Each path below is one point turned by a fixed rotation once a step. After each direction that follows a path, write how fast that rotation turns it, in degrees a step (0 if it stays still).
Each turn is a multiple of 5 degrees from 10 to 175, or 0.
Each row of a path follows its step; steps can be skipped.
Rotation 1:
step 0: [  9  12  13  -1  16 -17 -29  19 -11   7  -5 -11   7  -5  19  14   7   5
   2   7 -32  17  -2  20  -6  -4  14   0 -49  -7  -4 -14 -23  19  22  24
  13   6  21  22   3  14  -5 -30  38 -16  11 -13  10   0  -3  -4  17  -7
  -4   9   7  17  17 -11   3   8   0]
step 2: [ -5  -1 -23  -3  32 -16 -15  -4  14 -14   0 -12  23  11   3  14   1 -10
 -26  10   0  -2  -5  14 -16 -21  -5 -19 -24 -14   3   3   7  12 -18  28
  12  13  29   6 -23   0   2 -22  -4 -32   8  -2  19   7 -35   8  21  35
 -19 -16 -10   9  14   3  -5  -1  -9]
step 3: [-17  -9   6  12  31 -20  -9  15 -10 -14  -2 -16  23   2 -14  19 -12  14
  -7  -7  -2 -15  -5  21 -16 -17  -2 -10  -2  -3  -9  -1 -22  -2   9  11
  -8 -35  20  17 -15   0  -4  -2  37 -20   1  13   3   4  -8  16  11   2
  23  22 -21  10  41  -9   7  -8 -23]
step 5: [-19 -25  -2  -1  15 -24 -13  -7   8 -13  -3 -16   1   6  10 -12  15  14
 -11  -1   7  -1  -4   6 -22   1   3  -9 -28  11   5   4 -24  -4  14  16
 -31   3  28  14 -14  35 -42 -24   2   6   5 -21  14   0 -16   8   8   0
 -16 -10 -40  -8  20 -11  18   3  -1]
step 6: [ -1 -11 -18  21  25 -19  -3  11  -4   0  19  -5  18  23 -32   1 -23   1
 -42  -1  17   6   5  -8 -14 -22  13  -6   5 -35  -5 -18 -11   6  11 -11
   8   3   4   2  -4  15 -12 -19  19 -14 -10   6  21  -4 -17  13  16   8
 -18 -19 -16  -8  14 -28  23 -22   1]
step 7: [  1  -8  -1  18  17  -8 -30  -7   5  10 -16  -2   7  11  11   9 -25  -1
 -15  11 -12   3 -13  -2 -33   5  10  -1 -34   6 -13 -21  -3   8  38  19
  -2 -35   8  20   4   7   1  -3  24 -17  -2  -6  14  -5  -8 -10   0   9
  -9 -26  -6 -15  36  -3 -10 -28 -24]
step 8: [ 20   6  10  -6   1 -16   2 -10 -11   4  -8  -4  -4   4 -16  14  -1   8
  -7   4   9 -18  -9  -2   2  -6  39 -16 -47 -17   6   0 -23 -13  26  14
 -19  -1  22  10  -2  16  -8 -13  18   9   5  -6 -12   7 -34  15  10  -7
 -11   8   4  -9  17 -41  17 -35 -14]
step 9: [ 11  -6  -3   0   9 -20 -25   0 -17 -18  -4  -8  19  11   1  -2 -27  -7
 -30   5  -4   9  -9   5 -41   8  12  -5 -41   0   9  13 -16  23   7  11
  13  20  24  10  17   9 -14 -23  14 -18  10 -19   8  -9 -20  26  10  -6
 -33  11   1  -4  -4  -1   6   0  21]
step 10: [ -2  -5  -6   2  17 -37  15 -10   3  15  10 -43  -8  19 -13  18 -30  -3
  -9  -8  -5  -6 -15  19  -6 -22  14  -5 -28 -10  -1   1 -15   7   3   7
  -4 -23  10  -2 -25   4   4  -2  -2 -47  -5 -15  23 -10  -5   9   6 -17
 -15   3 -17 -18  20   7  16 -21   0]
step 11: [  7  21  -3  -9  20 -17 -21   8  -6   7   2 -22  26  -9  21  22   4   6
  -8  30   3  -2 -15 -10  -4 -17   6 -28 -32 -24  -1 -15 -20  32   3  19
  11   2   4  -8  -8   3  17   7  36 -10  15  12   9  -1 -35   8   9  12
  -7  -8  -8  -7  24   5   7 -17 -11]
[ 6  4  4  1  1 -7  6 -2  3  5  3 -2  0  4  4  3 -2  0 -2  3  4 -6  2  5
  4  4  2  0 12  4 -2 -3  2 -9 -2  3  1  3  2 -4  4  0 -2 -2  7 -1  0  5
 -3 10  0  4  1 -4 -1  0 -2 -6  2 -2  6 -3  3]
155
[ 2 -5  8 -3  0 -1  8 -3 -9  1  0  0  1 -2  1 -6  2  2  1 -6 -4 -2 -5  5
  0  1 -2  3 -1 -2  2  6 -2 -3  1  6 -4  3 -5  5  2 -1 -3  5  1 -3  7  5
  7 -4  2 12  0 -3 -4  0  2  1  1  1 -4  0  4]
70
[-4 -2 -3  1  4  3  4  8  0  4  1  3 -4 -1 -1  1  7 -1 -2 -2 -6  6 -4  3
  2 -3 -3 -1  5  1 -2  5 -3 -5 -3  4  2 -3  6  0 -2  3 -7 -6  1 -3 -2  6
 -3  8 -1  0 -1  7  3 -4  3  9  3  0 -4  9 -2]
25
[  6  -3  -3   2   1   2  -1  -6  -1   0  -5 -11  -1   6   1  -4   1   0
   1  -7  -3  -3  -2   3   5  -6   0   0  -2   9  -1  -2  -3  -4   5  -7
   0  -6   6   4  -5   1  -5   3   0   5   0  -1   0   4   8  -2   3  -5
   4   4  -4   5  -1   4   2  -2  -3]
155
[ -7  -7   1   1 -11   0   6  -2   7   1  -4   4  -2   1   0  -3  -5   3
   2   2  -1  -5  -4   6  -2   5   1  -2  -2   1  -3  -3  -6   5  -8  -1
   8  -2   0   1   2  -4  -6   0   4   0   6  -4   2   1  -2  -3  -5  -2
   3   1  -7   1   4  -5  -4   1  -1]
160
